128 stands for zero in the data rows.
Some points, one per row:
[136, 131, 121, 105, 118, 106, 96, 98, 191, 152, 140, 95, 121, 122, 168, 148, 133, 118, 142, 130, 93, 112, 117, 136]
[134, 124, 114, 94, 106, 110, 121, 101, 187, 129, 147, 99, 124, 109, 180, 120, 137, 129, 134, 117, 83, 126, 105, 147]
[134, 118, 110, 115, 115, 108, 111, 120, 184, 128, 141, 102, 134, 130, 147, 130, 130, 126, 133, 117, 90, 128, 116, 133]
[136, 122, 119, 123, 122, 115, 132, 151, 183, 105, 141, 110, 134, 149, 150, 131, 114, 126, 118, 114, 89, 140, 131, 149]
[128, 105, 121, 119, 115, 104, 129, 149, 180, 118, 146, 105, 142, 142, 133, 130, 126, 130, 120, 101, 100, 133, 112, 127]
[128, 109, 118, 121, 110, 95, 141, 158, 180, 122, 134, 98, 163, 153, 125, 149, 127, 149, 119, 110, 105, 132, 104, 111]
[122, 101, 118, 126, 116, 109, 150, 158, 185, 128, 144, 105, 145, 148, 134, 131, 135, 136, 117, 86, 105, 137, 121, 123]
[108, 114, 128, 129, 111, 98, 147, 165, 169, 126, 148, 113, 163, 159, 135, 143, 138, 136, 114, 88, 113, 141, 108, 133]
[120, 82, 117, 132, 115, 118, 183, 161, 194, 119, 137, 118, 151, 144, 160, 113, 140, 134, 97, 87, 108, 147, 130, 117]
[117, 129, 152, 131, 125, 60, 148, 193, 146, 113, 169, 131, 161, 170, 115, 119, 120, 149, 103, 72, 117, 139, 104, 119]
[127, 108, 148, 132, 133, 86, 170, 198, 136, 109, 158, 140, 152, 163, 129, 104, 129, 151, 118, 101, 118, 129, 128, 100]
[127, 113, 146, 128, 128, 101, 162, 185, 157, 103, 151, 161, 155, 180, 131, 109, 133, 152, 94, 96, 143, 163, 125, 98]
[143, 102, 147, 126, 131, 96, 148, 199, 148, 112, 144, 174, 168, 180, 125, 118, 152, 159, 92, 101, 154, 125, 112, 113]
[122, 125, 155, 111, 126, 90, 140, 200, 152, 80, 165, 182, 149, 188, 133, 98, 149, 176, 116, 110, 146, 133, 124, 103]
[102, 130, 149, 96, 141, 117, 123, 215, 171, 81, 153, 174, 135, 170, 131, 125, 157, 186, 108, 119, 123, 142, 98, 81]
[127, 130, 161, 111, 129, 94, 123, 205, 149, 84, 174, 186, 140, 192, 134, 98, 156, 179, 121, 114, 149, 129, 124, 105]
[120, 147, 171, 116, 137, 85, 90, 218, 148, 102, 189, 201, 140, 186, 138, 110, 170, 179, 126, 122, 157, 139, 111, 100]
Here are 14 more points, each followed by its number:
[132, 114, 165, 101, 146, 100, 105, 203, 142, 126, 188, 205, 144, 186, 123, 131, 171, 188, 130, 106, 151, 116, 103, 87] 0
[116, 157, 153, 112, 112, 104, 102, 223, 146, 134, 177, 186, 129, 158, 147, 144, 148, 180, 126, 138, 145, 128, 113, 90] 1
[126, 131, 163, 107, 135, 91, 144, 208, 136, 135, 180, 205, 150, 177, 115, 140, 150, 181, 119, 100, 149, 119, 118, 94] 2
[123, 128, 160, 109, 127, 89, 164, 210, 137, 136, 159, 197, 159, 171, 114, 142, 133, 176, 109, 99, 145, 117, 122, 94] 3
[126, 130, 155, 120, 141, 89, 194, 214, 129, 144, 131, 188, 162, 168, 119, 152, 119, 176, 97, 96, 135, 110, 137, 90] 4
[104, 107, 145, 111, 130, 95, 217, 188, 153, 139, 108, 145, 177, 150, 113, 145, 112, 144, 79, 100, 141, 113, 140, 110] 5
[80, 96, 129, 121, 138, 109, 235, 167, 158, 120, 100, 98, 179, 131, 109, 136, 107, 132, 68, 102, 125, 126, 145, 129] 6
[71, 101, 105, 131, 138, 144, 212, 127, 160, 112, 98, 53, 168, 121, 107, 131, 105, 119, 65, 113, 108, 140, 145, 162] 7
[58, 105, 66, 170, 146, 203, 198, 96, 177, 111, 104, 47, 173, 101, 115, 131, 109, 117, 62, 136, 76, 144, 160, 190] 8
[64, 117, 51, 177, 150, 228, 168, 96, 134, 110, 94, 51, 155, 105, 99, 134, 105, 120, 84, 134, 97, 153, 147, 196] 9
[74, 116, 42, 190, 143, 252, 156, 89, 127, 113, 100, 59, 156, 111, 106, 128, 107, 110, 96, 132, 111, 150, 147, 188] 10
[92, 119, 24, 211, 138, 255, 141, 85, 106, 128, 104, 65, 165, 117, 109, 130, 101, 108, 111, 144, 118, 140, 149, 161] 11
[105, 122, 16, 213, 141, 255, 135, 85, 99, 130, 104, 95, 148, 109, 113, 121, 106, 100, 115, 137, 132, 139, 143, 162] 12
[121, 142, 0, 218, 138, 255, 132, 79, 81, 149, 104, 118, 149, 106, 110, 131, 114, 108, 118, 143, 120, 138, 142, 165] 13
Which three of these numbered points are nearest to each point below by angle, seen from the average point of the first points? Their numbers follow each, nearest first.
[136, 136, 163, 135, 132, 92, 102, 123, 137, 128, 89, 38, 112, 82, 132, 152, 148, 126, 161, 158, 102, 113, 145, 137] > 9 11 10
[133, 141, 162, 109, 130, 98, 24, 81, 150, 86, 141, 152, 69, 105, 131, 87, 143, 157, 178, 149, 122, 151, 119, 102] > 1 13 12
[103, 100, 149, 112, 129, 95, 216, 192, 111, 147, 113, 141, 180, 158, 101, 141, 110, 145, 89, 108, 156, 121, 139, 110] > 5 6 4
[107, 111, 157, 111, 134, 87, 201, 207, 106, 146, 126, 182, 188, 170, 98, 138, 121, 163, 100, 113, 159, 121, 127, 106] > 4 3 5
[98, 101, 139, 123, 138, 106, 225, 196, 135, 154, 102, 134, 172, 158, 109, 144, 100, 133, 95, 78, 145, 116, 154, 100] > 5 6 4
[110, 112, 147, 109, 136, 107, 179, 145, 123, 146, 100, 96, 167, 140, 108, 142, 107, 121, 102, 118, 146, 115, 140, 128] > 6 5 7
[120, 151, 159, 135, 151, 86, 0, 90, 179, 75, 135, 205, 154, 105, 113, 145, 131, 134, 199, 171, 113, 216, 90, 89] > 1 0 13
Now 14 new points, numbered from 0 again:
[142, 161, 0, 203, 131, 255, 135, 82, 54, 157, 103, 148, 144, 105, 104, 132, 109, 112, 121, 148, 124, 135, 141, 169] 0
[161, 173, 0, 190, 125, 255, 141, 87, 40, 162, 105, 167, 142, 105, 103, 135, 106, 116, 126, 152, 124, 134, 138, 166] 1
[156, 181, 0, 178, 129, 255, 143, 90, 31, 162, 103, 170, 144, 105, 97, 137, 107, 123, 127, 153, 121, 129, 142, 166] 2
[180, 189, 0, 174, 132, 255, 149, 104, 20, 177, 106, 184, 147, 110, 76, 132, 104, 135, 125, 159, 112, 131, 150, 171] 3
[183, 189, 0, 166, 127, 255, 154, 102, 5, 172, 98, 204, 150, 107, 82, 145, 110, 140, 135, 156, 119, 128, 136, 176] 4
[219, 184, 0, 202, 128, 255, 151, 97, 17, 183, 106, 189, 151, 83, 87, 105, 117, 129, 102, 157, 104, 107, 90, 227] 5
[188, 188, 0, 186, 114, 255, 155, 99, 21, 169, 101, 194, 135, 102, 102, 139, 108, 108, 126, 151, 146, 127, 140, 155] 6
[200, 171, 0, 188, 109, 255, 152, 85, 30, 183, 94, 191, 122, 89, 120, 112, 120, 89, 128, 155, 152, 125, 140, 129] 7
[209, 154, 30, 181, 109, 255, 152, 84, 45, 165, 97, 160, 102, 99, 154, 105, 118, 55, 117, 140, 169, 115, 140, 116] 8
[213, 138, 60, 177, 105, 219, 153, 91, 71, 157, 102, 148, 70, 107, 181, 83, 128, 30, 121, 124, 164, 96, 155, 104] 9
[202, 136, 94, 156, 106, 177, 137, 79, 71, 150, 103, 127, 44, 109, 179, 75, 144, 33, 108, 141, 175, 108, 146, 107] 10
[184, 136, 123, 138, 114, 134, 124, 81, 82, 142, 108, 117, 12, 107, 183, 65, 158, 50, 107, 143, 176, 107, 144, 110] 11
[158, 163, 128, 121, 130, 121, 115, 89, 110, 125, 120, 125, 0, 136, 180, 85, 156, 83, 126, 124, 173, 107, 150, 124] 12
[137, 143, 145, 122, 116, 108, 56, 97, 129, 109, 114, 99, 11, 109, 184, 88, 144, 113, 124, 154, 166, 120, 137, 123] 13
Which three of these numbered points are nearest to each point below by angle, seen from the average point of the first points? Their numbers follow each, nearest first.
[103, 164, 157, 141, 114, 85, 129, 47, 104, 167, 80, 110, 114, 105, 137, 144, 133, 119, 129, 116, 162, 98, 155, 139] > 12 11 13
[131, 124, 175, 102, 136, 107, 126, 95, 119, 122, 111, 100, 130, 104, 137, 128, 101, 104, 109, 140, 141, 121, 143, 134] > 11 13 10
[133, 135, 161, 114, 132, 92, 15, 84, 162, 61, 148, 168, 102, 111, 115, 110, 124, 153, 191, 140, 111, 167, 113, 90] > 13 12 11
[170, 136, 126, 135, 103, 82, 57, 87, 153, 104, 148, 138, 49, 93, 180, 95, 181, 168, 158, 150, 124, 130, 120, 104] > 13 12 11
[125, 118, 165, 98, 125, 91, 121, 75, 110, 131, 102, 92, 122, 109, 119, 122, 103, 98, 122, 139, 159, 115, 129, 130] > 11 13 10
[146, 137, 158, 120, 153, 88, 45, 95, 156, 108, 136, 109, 48, 129, 164, 136, 155, 156, 167, 117, 156, 127, 134, 111] > 13 12 11
[179, 135, 115, 141, 95, 79, 51, 82, 154, 90, 163, 150, 55, 109, 168, 82, 172, 167, 148, 143, 136, 136, 120, 109] > 13 12 11
